In the rows, 128 means zero.
One hidden turn or mirror swaps the rows below in pairs. Which row is each named row swapped with?
rigi: [ 97 132 141 112 162 108 136 138 104 144 148 110 104 143 123 103 137 160
 145 128 104 149 153 122 130]
siril: [120 152 141 119 139 124 141 143 133 124 150 151  93 114 149 119 165 116
 140 136 129 161 148 147 140]
Tapi: [106 115 105 147 142 110 154 144 157 132 163 128 106 135 159 133 157 138
 138 126 113 126 148 135 147]
mev: [115 148  92 154 134  98 113 146 121 127 146 125 106 123 116  97 163 168
 105 129  98 125 138 168 124]
lome: [116 105 141 136 134 140 119 136  97 142 123 132 114 119 132  97 148 122
 165  93 119 144 155 157 143]
Fev: [129 156 118 149 149  86 132 147 117 130 141 131 140 129 119 101 156 137
 137 116  82 146 140 166 120]
mok: [126 126 129 168 120 115 142 124 128 117 112 117 121 135 137  82 145 156
 102 123 124 134 170 182 108]
pap: [114 119 129 123 109 109 164 146 145 115 141 148 114 120 134 110 142 108
  93 106 126 168 156 158 143]
Tun: [134 129 122 143 140  89 136 123 121 138 132 125  95 131 113 119 137 151
 130 115 100 120 104 134  99]
Lenos: [102 107 127 140 126 120 125 158  85 138 126 139 126 119 142 128 123 158
 141 105 130  99 153 154 139]
zum: [112 147 152 133 116 144 131 140 146 145 159 116 104 122 168  80 143 143
 126 113 122 146 138 146 141]
Fif: [ 90 135  95 145 122 137 133 148  93 125 124 105 109 125 105  92 121 128
 127 117  94 133 159 177 122]
fadat: [104 107 118 109 109 107 157 131 116 144 115 122  91 127 140 132 127 123
 104 124 151 147 132 157 141]
zinot: [ 92 136 117 155 113 126 154 150 140 113 127 128  99 139 142 120 121 137
 131 110 142 119 137 110 141]
nutu: [126 152 156 132 128 104 143 129 103 129 157 110 104 111 158 111 138 162
 109 139 143 130 146 142 116]
Tuse: [ 99 111 156 123 127 103 146 125 124 112 121 108 122 143 119 106 126  97
 126 140 103 137 136 138 118]
fis: [108 108 137 122 129 122 163 163 117  93 151 125 123 154 144  99 139 140
 101  99 120 122 119 154 138]
fizit: [142  91 124 115 103 120 117 162 109 138 152 102 138 135 133  91 133 138
 113 135 112 139 151 147 124]
Dov: [158 114 123 118 146 108 145 136 126  99 161 125  87 120 125 116 154 133
 135 123 107 117 163 144 124]
Nifi: [126 117 126 134 156 118 132 130 133 149 117 134 100  96 142 101 160 152
  95 100 141 115 140 145 121]
bagut: [ 83 116 112 135  95 103 146 141 120 152 160  94 100 140 126 108 145 121
 148 128 122 131 150 163 124]
gubo: [ 97 111 132  97 134 108 132 159 120 107 121 108 150 126 137 110 120 119
 117 107 124 143 158 159 136]
Sito: [134 114 137 110 122 129 173 161 104 100 156 131 115 146 147  97 134 134
  98 112 120 125 126 141 149]
Nabaf: [ 91 120 129 127 100 120 152 140 160 141 136 116 102 122 131  87 163 124
 142 133 128 120 138 124 117]
Reku: [133 134 108 145 132 134 140 129 132 116 115 129 105  99 110  89 124 127
 164 118  99 131 137 125 147]
rofen: [140 110 125 130 108 103 136 147  93 129 112 121 117 115 142  85 148 153
 151 106 109 130 184 141 113]
kufo: [116 143 112 160 114 100 149 145 126 119 136 135  82 151 135  98 151 163
 115 118 111 121 119 120 151]
fel: [146 146 133 117 126 116 150 147 129 111 144 118 113 135 161 108 120 130
 138 116 133 153 159 154 171]
Lave: [101 122 129 140 131 136 155 141 100 154 124 137 122 104 135  68 141 146
 131 118  92 103 140 175 129]
deno: [ 80 105 123 111 113 110 169 151 117 135 124 132  93 131 123 106 109 135
 110 125 147 143 142 143 126]
Soro: [115 126  99 128 130 103 156 131 125 145 133 106  93 122 123 115 111 163
 123 132  90 130 174 182 131]
peb: [111 124 124 136 138 102 178 148 119 132 124 144 117 128 157  92 166 121
 138 131 114 168 136 134 148]
vuz: [128 132 139 128 110 108 131 152  88 131 138 126 122 104 142 117 139 147
  99 137  89 100 144 124 145]
maz: [109 126 112 130 159 150 135 146  94 133 127 126 121 134 149 131 150 113
 121 126 138 119 149 135 127]
Vof: [140 124 151 134 125 107 139 117 102 103 100 131 114 116 143  77 131 137
 138  93 108 140 150 165 131]
penaf: [132 147  97 163 134 113 137 164 114 131 132 129 120 122  93  97 147 137
 121 153 110 113 141 160 147]
Gatir: [137 132 123 140 136 114 115 158 115 142  98 130 122 107 128 106 130 137
 149 102  90 149 128 132 122]
lag: [119 139 119 126 139 155 132 149 103 127 123 145 101 116 125 105 138 158
 144  97  94 117 135 171 101]
Pes: [118 149 115 124 105 110 122 146 103 116  99 109 112  90 115 106 128 130
 106 132 118 156 150 140 134]
doli: [ 96 145 132 135 117 136 143 117 148 132 126 113 131 126 127  95 163 134
 128 152 102 151 127 147 116]
razu: [114 133  96 131 130 102 155 134 127 137 130 105  96 117 116 111 110 169
 126 136  87 125 169 174 130]
Vefi: [121 118 112 150 122 102 137 171 158 113 126 108  97 125 121  72 116 137
 130 128 143 127 137 141 137]
kip: [121 139 110 164 142  96 122 164 112 124 136 122 134 119 107 104 157 131
 120 148 111 120 151 172 149]
koto: [122 105 114 134 106  86 165 163 126 127 118 120 119 100 144 120 129 141
 124  95 126 130 167 162 109]
makaz: [129 136  97 130 119 149 126 145 135 151 118 122 133 130 110 118 127 142
 132 118 107 112 116 167 130]
pasib: [105 127 150 143 122 145 145 149 118 142 167 150 108 132 136  88 131 151
 111 149 115 154 132 166 136]
kul: [139 116 118 146 109 119 118 134 105 146 154 129 131 125 138 127 137 140
 122 116  88 113 180 141 138]
fazu: [127 106  84 137 132 101 145 133 117 151 140 114  95 116 129 101 137 134
 108 136  99 134 182 173 125]
Soraf: [131 136 128 117 119  99 141 140 104 154  98 118 124 148 121  95 122 159
 140 129 153 127 138 154 130]
Lud: [102 125 128 140 144 152 158 148 166 130 132 126 123 104 141 103 157 144
 147 115 111 149 157 143 125]
Favu: [101 125  96 147 134 109 118 138 153 130 135 108 122 147 121  87 151 132
 121 109 125 137 154 188 141]
vas: [118 131 120 118  96 120 138 121 141 120 152 117  86 140 121  80 135 147
 101  98  91 151 140 157 135]
sas: [135 126 133 124  96 163 143 123 117 132 148 136 130 116 145  91 149 154
 125 120 127 154 150 137 144]
Pili: [ 97 151 149 127 131 125 148 147 111 112 143 122 125 121 158  88 144 122
 108  98 139 123 111 158 123]
suvud: [139 114 111 155 156 122 143 157 104 113 113 139  94 103 139 102 121 118
 122 128  95 145 125 151 127]
rukad: [140  99 128 131 130 100 147 152 109 112 162 114 124 121 128 120 153 156
  98 108 104 152 165 123 129]
Fudi: [113 106 121 106 102 108 153 124 111 139 123 125  92 129 142 129 137 124
 101 123 151 145 128 154 146]
nen: [102 127 146  99 127  94 136 154 101  94 148 129 106 118 144 109 133 132
 101 113 124 134 121 131 137]
tufov: [117 132 131 141 161 119 150 144 144 135 151 164 112 145 122 111 131 151
 133 104 114 115 173 155 139]
kogus: [110 132 128 128 118 141 136 152 107 117 136 134 103 129 102 117 151 163
 130 140 160 115 136 146 109]
delag: [145 127 115 106 137 108 163 125 156 145 138  92 113 130 151  94 136 132
 121 134 109 112 145 148 128]
tigu: [ 88 125 122 162 125 119 128 147 117 123 145 106  89 114  95  95 138 144
 117 118 141 104 131 135 137]

Lave pairs with peb
Vefi pairs with fizit
sas pairs with Reku
fadat pairs with Soro
Fudi pairs with razu
vas pairs with Pes
deno pairs with fazu
gubo pairs with Favu

